1.33 -0.58 0.20 -0.14 -0.75 0.11 -1.42 3.02
-0.38 2.51 -0.44 1.33 1.78 1.23 3.53 -3.77
0.75 1.32 0.53 1.08 1.87 1.17 1.24 -0.59
1.39 -0.41 0.16 0.07 1.79 0.32 -0.88 -0.86
0.15 -1.12 0.59 -0.26 -2.11 -0.33 -2.32 3.10
0.84 -1.81 1.93 0.22 0.86 0.08 -4.88 0.57
-0.18 0.90 0.36 1.06 1.45 0.74 0.99 -2.54
-0.84 -0.32 0.45 1.07 -0.28 0.78 -1.63 0.35
1.49 -0.67 -0.20 0.07 0.05 0.42 -1.65 2.08
2.12 -1.79 -0.21 -2.11 1.85 -2.07 -0.77 -0.19
-0.95 1.70 1.09 2.55 -1.76 1.89 0.76 2.00
0.71 -0.17 0.76 0.30 2.96 0.62 -2.18 -4.16
:
1.33 -0.38 0.75 1.39 0.15 0.84 -0.18 -0.84 1.49 2.12 -0.95 0.71
-0.58 2.51 1.32 -0.41 -1.12 -1.81 0.90 -0.32 -0.67 -1.79 1.70 -0.17
0.20 -0.44 0.53 0.16 0.59 1.93 0.36 0.45 -0.20 -0.21 1.09 0.76
-0.14 1.33 1.08 0.07 -0.26 0.22 1.06 1.07 0.07 -2.11 2.55 0.30
-0.75 1.78 1.87 1.79 -2.11 0.86 1.45 -0.28 0.05 1.85 -1.76 2.96
0.11 1.23 1.17 0.32 -0.33 0.08 0.74 0.78 0.42 -2.07 1.89 0.62
-1.42 3.53 1.24 -0.88 -2.32 -4.88 0.99 -1.63 -1.65 -0.77 0.76 -2.18
3.02 -3.77 -0.59 -0.86 3.10 0.57 -2.54 0.35 2.08 -0.19 2.00 -4.16

-0.75 -0.03
2.52 1.67
0.03 -3.90
3.06 2.15
-0.40 -0.96
-0.62 4.27
0.45 -0.49
1.58 0.54
2.94 -2.83
-1.09 -3.52
:
-0.75 2.52 0.03 3.06 -0.40 -0.62 0.45 1.58 2.94 -1.09
-0.03 1.67 -3.90 2.15 -0.96 4.27 -0.49 0.54 -2.83 -3.52

-3.81 -3.31 -0.49 -0.72 -2.19 3.62 -3.64 -0.99 0.05 -1.12
0.70 -2.14 3.39 3.09 2.98 -1.50 -2.56 -4.69 3.10 -4.14
:
-3.81 0.70
-3.31 -2.14
-0.49 3.39
-0.72 3.09
-2.19 2.98
3.62 -1.50
-3.64 -2.56
-0.99 -4.69
0.05 3.10
-1.12 -4.14

0.86 2.63 3.20 -1.36 -0.18 -3.81 -3.37
-3.83 -1.73 4.05 3.44 2.71 -2.00 2.54
-1.41 1.77 -3.15 1.67 3.56 3.15 1.77
4.50 2.65 -1.62 -1.61 -3.46 2.99 3.68
-1.80 -3.61 2.98 4.58 3.31 -3.56 1.26
3.80 3.69 -1.84 2.92 -3.33 2.77 -1.97
2.81 3.02 -2.00 -0.16 2.92 -3.05 1.15
3.76 2.91 -1.52 3.22 -3.62 2.39 -2.83
4.41 3.37 -2.06 -0.75 -3.21 2.93 2.74
2.70 0.53 -3.65 -0.36 3.32 -2.94 1.79
:
0.86 -3.83 -1.41 4.50 -1.80 3.80 2.81 3.76 4.41 2.70
2.63 -1.73 1.77 2.65 -3.61 3.69 3.02 2.91 3.37 0.53
3.20 4.05 -3.15 -1.62 2.98 -1.84 -2.00 -1.52 -2.06 -3.65
-1.36 3.44 1.67 -1.61 4.58 2.92 -0.16 3.22 -0.75 -0.36
-0.18 2.71 3.56 -3.46 3.31 -3.33 2.92 -3.62 -3.21 3.32
-3.81 -2.00 3.15 2.99 -3.56 2.77 -3.05 2.39 2.93 -2.94
-3.37 2.54 1.77 3.68 1.26 -1.97 1.15 -2.83 2.74 1.79

-2.76 1.59 3.83 5.33 -2.06 5.33
-1.55 2.57 4.39 4.46 -3.28 4.46
-0.23 3.42 3.89 1.63 -5.50 1.63
-3.73 0.56 3.70 5.72 -1.09 5.72
-4.41 -0.44 2.32 5.68 -0.69 5.68
:
-2.76 -1.55 -0.23 -3.73 -4.41
1.59 2.57 3.42 0.56 -0.44
3.83 4.39 3.89 3.70 2.32
5.33 4.46 1.63 5.72 5.68
-2.06 -3.28 -5.50 -1.09 -0.69
5.33 4.46 1.63 5.72 5.68

3.01 0.27 3.09 5.20 -4.10 -3.45 -3.49 -1.84 -0.17 0.88 3.82 1.14 -2.54
-5.12 -0.75 -5.96 -2.17 -3.30 2.24 0.67 -0.50 1.26 -0.64 -2.09 -4.55 -2.30
:
3.01 -5.12
0.27 -0.75
3.09 -5.96
5.20 -2.17
-4.10 -3.30
-3.45 2.24
-3.49 0.67
-1.84 -0.50
-0.17 1.26
0.88 -0.64
3.82 -2.09
1.14 -4.55
-2.54 -2.30
